These are runs of 6 systems, one row a step. Runs of the same system follow the same rule from any start.
run 1, K817, 11 rows:
[[ -2 -12  11 -12 -13   4 -21 -18 -18  10  -5  -4  -3  10 -16 -18 -18  -3
   -3   4]
 [  2  32  13  -4  -1  -3   8 -17  -1   0  12 -14  21  12  -3   9   4   2
    5  -5]
 [  8 -11  -6  -5 -19 -15  25  -1   7  10   7   9   1  11  -4  18  -3 -17
    2   9]
 [ -7 -14  15 -23  -3  11   1  -4  -4   0  -5   1  -4   3 -10  -6 -24  -9
    7 -21]
 [ 12  19  11  -4  -2   4  -3  14   0 -12  19 -17   3   5   5  14  -3   2
   20 -12]
 [ -4 -20 -12   5 -17 -14   9  16  -7  -1  30   6   5  -2   0   0   4  -3
    7   2]
 [-22  -8  -3 -13  16  -2   5  -5  14   5   9   2  -1 -16   1 -16 -13  -4
   12 -15]
 [  9  13  -5 -13  12   8   9  25  18  -6  -3  -6  -7 -15   5  11   0   9
    1  -5]
 [ -6 -25  -5  -1  -8   5 -17  26  -9 -10  -1  -6 -12  -8  -1   4  11   7
    1  15]
 [ -9   1  -4   6  11  -4 -24 -10  -5   3  13  -8   6 -16  -2 -25   1  16
    2  10]
 [ -8  18 -15  -1  12 -11  17  -3  17  13  -2  -4   9  -7   2  -1  18  10
  -15  14]]
run 2, K838:
[[  2  20  13   1  -3  -2   2 -15  -6   0  -8  19   9 -21  -5  -7 -18   0
  -20  -3]
 [  4  11  -9 -13  -7  11   0  -7  -3   8  -1  -9  11  35   1  10  13   1
   -1  -2]
 [  2   0   8  20 -19 -14   6   2  -7   6  -4   5 -16  -1  -6  -1 -16 -25
   -8   2]
 [ -3  14  14  -9  10   8   1 -12  -8 -14   7   7  14  11   3   2  -8   7
    6 -29]
 [ 14   5 -16   9 -17  -5  -8   6   3  11  24 -10  -3  13   7   1  -2 -12
   12   8]
 [-17 -10   7  12   3 -13  24   4  -3 -11  10  13   4  -7   0  -3  -1  -6
    0 -19]
 [ 10  -1  -2 -10  19   4 -10 -13  15   1  10  -7  -3   8   5   0  -8   2
   29  -3]
 [  0  -7 -13   6  -9   1  10  37   5  -1  10  -7  -9 -15   6  -2   3  -3
   -3  -3]
 [-14 -20  11   3  14  -2  -7 -15  -2 -18   2   6   6 -13  -1   4  10   8
   17   6]
 [ 21   0 -19 -10  10   1   3   6  14  14   2  -5  -2  -8   0 -18  -3  15
   -4  11]
 [-31  -7  -1   0   3   0   1  13   4  -3 -18  -7  -9  -6  -2  12  19  -2
   -8   8]]
run 3, K267 (11 x 20):
[[ -5  -4  -1   6   3   2  -3  10   5  -5   4 -13  -7  -3   4   3   7  -3
   11   2]
 [  6  -4  -2   8   7  -8   1   0   3   3   7  -4  -4 -10   0 -16  -4   3
    3   2]
 [-13  -2  -2  -3  16  -4  -5   2   3  -2  -7  -3  -6  -2  -2  -1   6  11
   -1   5]
 [  2   5   0   0  -1   2 -10  -1   5   3  -2  -4  -1 -18   0  -2  -2   0
   -1  11]
 [  0  -6   0   6   0  -3  -2  -7  -7   2  -4  -6   3   1  -5  -8  10   8
   -6  12]
 [-10   7   0   2   2  -6  -9 -17   2   6  -2   6   1  -2  -1   0  -3  -4
   -1   9]
 [ -2   4  -3  -6  -4   6   7  -7   1   3  -7   7  13  -6  -1   2   7   4
  -13   3]
 [  5   1   7   0  -7   4   1  -9  -2   4 -14  -2  -3   7  -4   6   0  -9
   -3   5]
 [  7   5   5   6  -8   1   0  -7 -13  -5   2  11   7   5   1   0  -4   0
   -5  -6]
 [ -5   2  -5   2  -3   7   5  -4   2  -1   0   3   6  12   8   8   7  -9
    3  -8]
 [  5   2   4   1  -5   3  15   3   4   2  -2   3  -2  -4   1  -1  -9 -12
   -2 -13]]
run 4, K92, 11 rows:
[[  3 -20  24 -15   2  -6  14   6  -1 -13  -5   1  -7 -11 -14  15  -8   4
    7   3]
 [ 19   7 -10  -2   0  -7 -23   7 -12   1  12  -2  -4  25  -2  -2   0  19
   -5  13]
 [-32   0  -5   5 -16  -6  -8   9  -6   2  17   5   8 -23   2  -2   0  -9
   -4   3]
 [  2 -19   0 -14  12  -4  14  -7  18   7  -8 -17  -3  -7 -10   1  11   6
    9  24]
 [ 15  15  -3  -7 -11  -9   5   9 -10  13  -9   6  -7  10 -12  -6 -16   3
  -31   1]
 [-16  -2  12   8 -19  -1 -17 -10 -13 -11  -4  10   5   1   1  26   6 -12
    3  13]
 [ 12  -1  -3  -2  -6  17  -2  -7   0   5   9 -26  19 -10   0 -17  19  12
    6  11]
 [-18  -1  -8  -1  -5 -14  25  -1   1  20   5  -6  -1  19  -9 -13  -2 -14
  -10 -12]
 [  6   7   8 -19   1   5   0 -26  15   4 -15  20   3  -4   0  23 -15 -10
    5   8]
 [ 23   1  11  -7 -21  29 -11  19 -17  -9  -6 -16   0   8   1   4   2   1
    0 -12]
 [ -9  -1   7  24  -5 -17  -6 -12 -11  -2  33 -11   6   9   0 -11  -1  -9
   21  -4]]
run 5, K267 (11 x 20):
[[ -5   7  -1   5  20   0 -26  15   8  -7   5 -23 -16  -3   4   5   5   7
   18   7]
 [  2 -10 -15  20   2 -10  -5   9   0   4  14  -2  -1 -28   3 -22   4   7
   -1  15]
 [-26 -14   2  -4  24 -10  -3 -17   9   6  -8 -12  -2  -5 -10 -10  11   9
    7  16]
 [  3  22   1  -9   9  -3 -12  -8   8  10 -12   2   0 -25  -7  -4 -10  12
  -15  21]
 [  1 -10   1   5  -9   7 -12  -8 -13  -2 -21  -1   6   0  -5   5  23  11
  -15  27]
 [ -4   7   5  10 -15  -2 -15 -36  -8  12  -1   4  12   4  -2  -6  -6 -15
    2  13]
 [-12  15  -6  -4  -4  -3  22 -18  -3   6  -6  15  24   7   0   3  14   3
  -23  -3]
 [  5   3   8 -12 -11  13  12 -13  10   4 -28  13  -1   4   1  24  -7 -21
   -6  -2]
 [ 27   7  18   3 -17  17   4   0 -22 -14  -6   5   8  12   0   2  -5   2
   -9 -20]
 [  0   6  -5  19  -9   0  -3   1  -7  -7  11   1  -2  35  15  17   7 -17
   14 -18]
 [ -6  -2  -9   7  -4   2  28   7   8   0  17  14   7  -8  13  -8 -10 -17
    5 -31]]
run 6, K817 (11 x 20):
[[-11 -12  -1 -12   5   6  -7  26   1 -13  -6  12  -9 -23   1   6  -3  10
   -5  -2]
 [  3  -8  -8   3   9  14 -25   9   2  -6   6 -18  -2  -8   8 -11  12  13
   13   8]
 [ -9  11 -11  15   1 -17  -3   9  -3   7   9  -7   2 -17  -3 -15  10  12
  -16  18]
 [-20  -6 -10  -8  18  -4   2 -17  15   7 -18  12   3 -11  -2   2  11   7
   -7  19]
 [ 20   8  -1 -14   2  15  -7  -1   8  11 -31  -8 -11  -2  -7  -3  -4   5
  -14  14]
 [ -3   4  17   5 -13   1 -17  -2 -23  -7 -13 -16   1  12 -12   9  14   9
  -12  15]
 [  7   2   0   9  -8 -15 -10 -34  -8  10  14   5  15  15  -6  -6   0   2
    3  20]
 [ -3  11  -3 -12  -8  -4  32 -19   7  22  -6   3  15  14  -7  -6  -4 -13
  -16  -9]
 [  2   3  21 -15  -5   5  10  -3  10  -3 -20   3 -13   8  -7  32 -16 -21
    7  -5]
 [ 30 -14  18  -8 -19  13 -10   9 -23 -15  11  -2   0  17  -4   4 -11   6
   12 -11]
 [-16   4  -2  14 -14 -13  -3   0 -14   1  41 -13  11  18   3 -10   2  -9
   17 -15]]
run 7, K73:
[[  4  -1 -16  10  16  -5  -5  10   1  -2   6  -2  -1   0   6 -12  12  18
   -2   5]
 [-18   5 -10  12   5  -5  -6   8   7   4  -8   0  -9 -15   4  -5   3  -4
   -9   9]
 [  4   5   1  11   6  13   8  -3   0  -5 -24   3   3 -11   4  -5  13   5
  -17   1]
 [ 16  11  -3  16  -9  -2  -5   6  -9   2  -9  -9  -7  14  -1  -1   8   2
  -14  10]
 [ -8   5  -6  18 -10  -9  -6 -10 -14   2   6  12  10   5   3  -6   6  -3
  -11   3]
 [ -8   9 -13   3   3   6   8 -19   7  13  -8   0   9  16   6  -8   6 -11
   -5  -7]
 [  5   8   6   4  -9  -2  21   5   0   5 -12   4  -7   7  -4   3 -10 -16
  -13 -14]
 [  9  -4  12  10  -7   4  -4  -7 -14 -14  -4  11  -1  19   2  13  -3  -7
    5 -12]
 [ 12   1 -10   3 -10   4  -8  -5  -4   4  24   3   8  14  10  -8  -7  -7
   17 -11]
 [-18 -10  -5   0  10 -11  15   0   9   4  17   3  -1   3   2  -8  -6  -9
   13 -17]
 [  1  -5   4  -5  15   7   7   4  17  -6 -14  10 -15  -8   7  10 -14 -10
   10 -12]]
run 8, K838, 11 rows:
[[ 21  -1  -1   4   3   1  11  14  -3  -1  -3 -10  -6   5  -3 -11   1   9
   -7  -5]
 [-19   2   0   9   7  -6 -21   2  -4  -8   0   8  -7   0   3   7   1   2
    1   5]
 [  9   3  -7  -4  -5  11   8 -12   8   6   1   9  15 -13   6  -7   0  -3
   -2   0]
 [ -2  -6  -1   5   2   0   8   5   0   3  -7 -17  -7  18  -4   0  13  -1
   -1   0]
 [  3   6   9   8   5  -6  -9   2   0  -6  -8  12 -13 -13  -1   4 -15  -2
   -2   2]
 [  2   4  -8  -9  -3  18  -5   0  -3  -3   4   3  17   3   8  -3   8   6
   -1 -10]
 [  2  -5  -2  17  -8 -12   3  -5  -2   9   3  -9  -2   3  -3  -4   8  -8
   -1  15]
 [ -1   6   5  -2  17  -5  11  -4   3  -7  -9  13  -3   0  -1   1  -6   5
   -6 -12]
 [  2   4  -6  -5  -3  16 -17   2   4   4  -1  -7  -3   7   7   5  -1  -9
    9  -2]
 [  3  -3   6  15 -14   0  10   8 -10  -6   4  -2   5 -15   0  -5   5  -3
   -6  -2]
 [  1  -2   0   1  17  -8  -5 -16  -3  -4   4   6   4  13  -1  -2   3  14
    6   2]]
run 9, K73:
[[  2  -2   0  -6   9  -8  -1  -1  -1   0  -6   8  -2  -5  -6  -2  -2  14
  -12   9]
 [-10  10   1  -7  -5   7 -13   5  -4   1  -7  -9   0   0  -3   6   5   2
   -7   6]
 [  5  -2   2   2 -13   3   9  -5  -2   4  -1  -2  12  -9  -2  -1   9  -2
   -5  10]
 [  1   2  -1  -4   5 -10  -1 -10  -3   8  -5  -2  -2  14  -7  -2   1   6
   -5  10]
 [ -9  13   1  -8 -10   0  -3  -1  -3   5  -1   6   5  -3  -3   6  -7  -4
   -9  -1]
 [  0  -7   6  -6  -9   9  10  -6  -3   1  -5  -4   9   7  -2   4   7  -4
    1  -2]
 [ 11   1   4  -3  -5  -8   1  -6  -2   6   6  -2  -3   8  -7   0 -10  -5
    4   4]
 [-11   1   2 -10   0  -4  -3  -2  -5  -4  11   8   7   5  -2   4  -6   3
    3  -8]
 [ -3  -5  -2 -11  -4  10   3   0   9   5   1  -5   1  -1   2   6  -3  -9
   11  -2]
 [  7  -8   8  -6   2  -4   9   3  -2  -4   1  -2  -4  -6  -7  -3  -9   3
    3  -2]
 [ -2   0   3  -4   8  -3 -11   4  -1  -8   4   0  -4   2   0   9  -2   7
   10   3]]
run 10, K92:
[[  6   4  -5  22 -17  -7   2 -11  -6  16  11  -7   4   4  -1 -21  -4 -15
   -5   3]
 [-20  -6  10 -20   5   4  16 -21   5  -2  -7   8  16  -2  -6   7   3  -1
    3  -5]
 [ 25  15  -9  -8  -4  16  -4   2  11  12  -9 -11  -6  17   6   5  -3  -7
    2  -1]
 [  0  -4  18  12 -20   1   4   1 -17 -10   9   7   2  -5  -2  -3 -15 -17
    3 -19]
 [ -1  -7   0 -11  16   3  -8 -17   4  -7  13  -8  13  12   2   3  10  13
   26   0]
 [  1  13 -20 -10  -2   4   6  20  11  15  15  -3  -2  -3   6 -14 -13  -4
   -5 -17]
 [ -7 -18  13  -3   3 -11   6   2   6  -5  -5  13 -18  -5  -7  17 -17 -15
   12  -1]
 [ 25   7   5 -11   7   5 -19   6  -8 -11   3   0   1   0  -2   2  -5  28
    1   7]
 [-22  -2 -12  14 -14 -11 -11  25 -12  -2  22  -6  -3   3   3  -4   7  -2
   -2  -3]
 [-11 -15  -4  -6  13 -13   7 -15  18   7   4   3   3 -25  -5  -4   1   4
   10  24]
 [  9   2  -5 -21   3   3  10  19   0   9 -22  -3 -12   9 -12   0  -4  13
  -26   4]]
run 11, K840:
[[ 20  -6  -2  -2  -9   2   8   8   7  -4  13   3   1  -5   6  11  -4  -6
   14   0]
 [ -3 -22  -7  -3  -3  -2   2   5 -10   1  13   1   1  13  -5 -15  -2   5
    2  -8]
 [-16   4   2  -9  15  -4  -6  11   8  -6   6   1  -9  -9   1   3 -12   3
    9 -10]
 [ 11 -13  -4  -9  -2  13   6  16   5  -2  -4  -6   0 -17   0  -3   3   8
   -1   4]
 [ -1 -11   8  -2   2  -9 -11   3 -11  -1   6 -16  -8   7 -14  -6   1  10
    3  13]
 [-12  13   4  -3   8  -8   0  -1  -1  -6  10   4  12 -17  -2  -1   2  13
   -3   2]
 [-13  -9  -5  -8   2   8   3  -8  12   7 -13  -9   6 -10   0  -1  15   1
    0  13]
 [  2   2  11   2  -3  -9  -2  -8  -3   9 -15  -5 -10  -9 -13  -8 -12  -4
  -12  12]
 [  8  20   9  -7   2   1   2 -10  -5  -3  -7   2  11   8  -4  10   4  12
  -10   4]
 [ -6   8  -7   2 -18   2  -6 -14   3  10   7  -1  13   3   4   7   6 -12
    3  12]
 [ -9  -5   7   7  -2  -3  18 -16  -1   4  -7   9   3   1  -3  -5  -6 -15
   -2 -10]]
run 12, K840 (11 x 20):
[[-14 -14  16   3   4  -1   0  -6   4 -12 -14  11  -4 -31  -5  10  -3  -5
    4  10]
 [ 26   4  -1  -6  10   9   1 -12   5  10 -11 -16   2   3  -5 -21   2  14
   -6   6]
 [-16  19   4  -2 -15 -17  -8  11 -11   6   4  -9  -2   9 -12  15   3   1
  -15  13]
 [ -4  -2   9   4  -1   6   2 -26   1 -13   0  21  23 -18   8  10   5  -1
    7   2]
 [  0  -2 -12  -1   5   6  10 -17  14  24  -9 -18  -1  12  -1 -22   1 -12
   -1   0]
 [ -3  12   9  -1  -7 -15   5  12  -5  -1 -15  14 -17   4  -9  18 -17  -9
  -20   1]
 [ 26   3   2  -7  -7  20 -10 -12  -7 -12   2  12  17   8  11  11   2   7
   10  -4]
 [ -9   1  -9   7 -18  -5   5   0  -1  16  24 -21   5  16   1  -9   2 -20
   12  -7]
 [-15 -13   0   1  14 -17  23   3   6 -10  -1  29  -8  -7   0  10  -9  -4
    0 -13]
 [ 19  -8 -15 -19   9  27 -17   5   8   4 -15   3  -9   4   8  -9 -10   7
    3  -6]
 [  6   5  14   0 -24  -2  -6  30 -16  -3  11 -27 -11   4 -10   4  -6  -4
   -1  -2]]

Which system made each of these runs?
run 13 (2 x 20):
[[ 10  19  -6  10   3 -10  -1  20   1  -7   7   7 -12   0   6  10  -9   2
   -5  -6]
 [ -3 -23  -1  10   1   0  -8   4  -7 -14   2  16  -3 -15   5   1   3   4
    7   6]]
 | K92
run 14 (2 x 20):
[[ -9  -3   8  -3  10   8  -3 -11   6   2 -18 -16  -7  16  -3   5   6  -7
    9   1]
 [ 21  21   2   6  -7   1  10  -2  -1   0   6   3   9  -3   3  -2  -7  -2
   -6  -9]]
 | K92
run 15:
[[ -4  14   6  -1 -12  -8  -1   6   5   9   1 -11  -9  -7  -6   8 -11 -14
   -1   8]
 [  4  -6  10 -11  -6   4   9   2 -10 -14   2  11   9   2  -1  11  -1   6
    0 -10]]
 | K838
run 16:
[[  5  -1   7  12  11 -17  16  -9   0   8   2 -10  -8  13  -8 -18 -10  -5
    2  -9]
 [ -6  16   0   0   8  -6  -2   3   4 -10  -1  22  -6   5   8  22 -11  -5
    0 -11]]
 | K73
run 17 (2 x 20):
[[  8  10   8   1   3   1   4  -4  -1   1 -12   0  -8  13  -3   4  -7  -5
   -4  -9]
 [  4   3   3   5 -13   2  -2   6 -11  -8   8   8   3   9   4   9  -2  -4
    1  -8]]
 | K73
run 18, 2 rows:
[[ 11   5  -7  -6   1   7  13  -4  10  -5  10  10  17  -5  12  10   5   1
    9  -6]
 [ -2 -20  -7  -7   1  -5   3  15  -1   7   1  -9 -17  12  -7  -7  -6  -2
    2  -2]]
 | K73
run 19, 2 rows:
[[ 15   0  -2   2   3   7 -10   8   0  -9   2  -3  -5   9   8   8   3   2
   11  -2]
 [ -5  -7  -9  14  -4   1  -6   6  -7  -2   7   6   1 -10   6 -13   2   0
   -5  -3]]
 | K838
run 20:
[[ -8   9  17   5  -6  13  -3 -11 -11 -23  -2  20  16 -15   8  12  -2  -2
    3 -17]
 [ 10  -9 -11   8  11  17  -5   2   8  -3   6 -23   2  15  13  -8  21   4
   21  -5]]
 | K92
run 21 (2 x 20):
[[  1  -1  14 -13  17   8  -6  -3   8  -6  -8 -17  -3  -7  -5   5   5  11
   12   7]
 [  6   5  -2  -4 -12  -9   2   6  -2  10  10 -11   7 -13 -11  -9   1   8
  -12  19]]
 | K840
run 22:
[[ -8   2  -7 -16   2  -2   0  -7   5   7  -2   3   5  12  -3   9   3   4
   -2   7]
 [ -5   0   6 -14 -14   6   3   3  -1   7  -6  -4  -1  -6  -8   0 -11 -10
   -7  -1]]
 | K73
run 23 (2 x 20):
[[-10 -12  -5  12   0  -3   4  -8  -6  -5  -2  17   9  -7   4  -6  11   4
   -5   2]
 [ -8   7   4  -6   8  11   1 -17  11   7 -12  -7   4  -2   0  -1  -1  -8
    6  -4]]
 | K267
run 24 (2 x 20):
[[ -5  13  10 -11   2  -3  21   0   6  -2   3  12   8 -12  -3   3 -15  -3
   -5 -18]
 [  5  -9  -4 -12  -6   8 -10   2   1   1  10 -15  -2  23   2  11   3  -4
   20   0]]
 | K838
run 25 (2 x 20):
[[  7  -2   5   5 -10  10 -13  -1  -9  -9  -7   2   4 -12   2   5   6   4
   -3  13]
 [  7   2 -10   3   0  -3  -4  -6  -4   7  10 -11  10   5  -1 -14  11  12
   -3  12]]
 | K73
run 26:
[[ -9  -2   0  -2 -12   1   8  20   2   0 -10   0   1 -32  -4   4   7   2
  -17  14]
 [  8 -16   2  11   0 -14   2  -5  -6   5 -14 -11 -11  14 -13  -1  12   4
   -8  26]]
 | K92
run 27 (2 x 20):
[[  7  -1 -11  -1  -7   8  13  13  -2   0   4  -4   5  14   6   3  13   2
   -3  -6]
 [ -8 -12  -2   9  -1  -8 -11   0  -3  -4   9   7  -9   1   2   3  -7  -7
   12   3]]
 | K840
run 28, 2 rows:
[[  7   0 -14  11  -1  -4   4  29  -6  -7  11  -4  -4   4   6  -4  12  11
   -7  -4]
 [-14 -11  -7  25   4  -5 -11  -7   2   1  -7   4  -9 -12   4  -7   7  -9
    2  12]]
 | K73
run 29, 2 rows:
[[ -9 -18   1  14  15  -4 -10   4 -11 -14  -7  22 -10  -9   1 -12  -1  11
   -8  -4]
 [  2  21  -8  10   8  19 -18   1  10   0  -5 -15  -1  -5  15  -3  10  -1
    6  -2]]
 | K73
run 30, 2 rows:
[[  3  -3   6  -2  -2   5   2   7  -9  -9  -6   3   4 -10  -3  -2   1  11
  -11  -3]
 [ -6   1  -7  12   4  -7  -7  -1  -1   1   0  -7  -5  13   2   3  11  -1
    2   8]]
 | K92
run 31:
[[  1  -1  -1   1   7  -6   5 -27  11  10   6   1   6   5  -1  -6  -6  -8
   13   4]
 [  6   6  -5  -5   4   2  19  22  11   2  -1 -10 -12   6   1   3  -4  -5
    0 -15]]
 | K838
run 32, 2 rows:
[[  3 -12  10  -4 -11   8  10   4  -6   8 -15 -27  -5   3 -13 -12   6  -5
   -8   3]
 [  1  15  17  -1   6 -16 -14   4 -13 -11  -5   5  -8  -4 -11  10 -10  15
   -9   8]]
 | K838
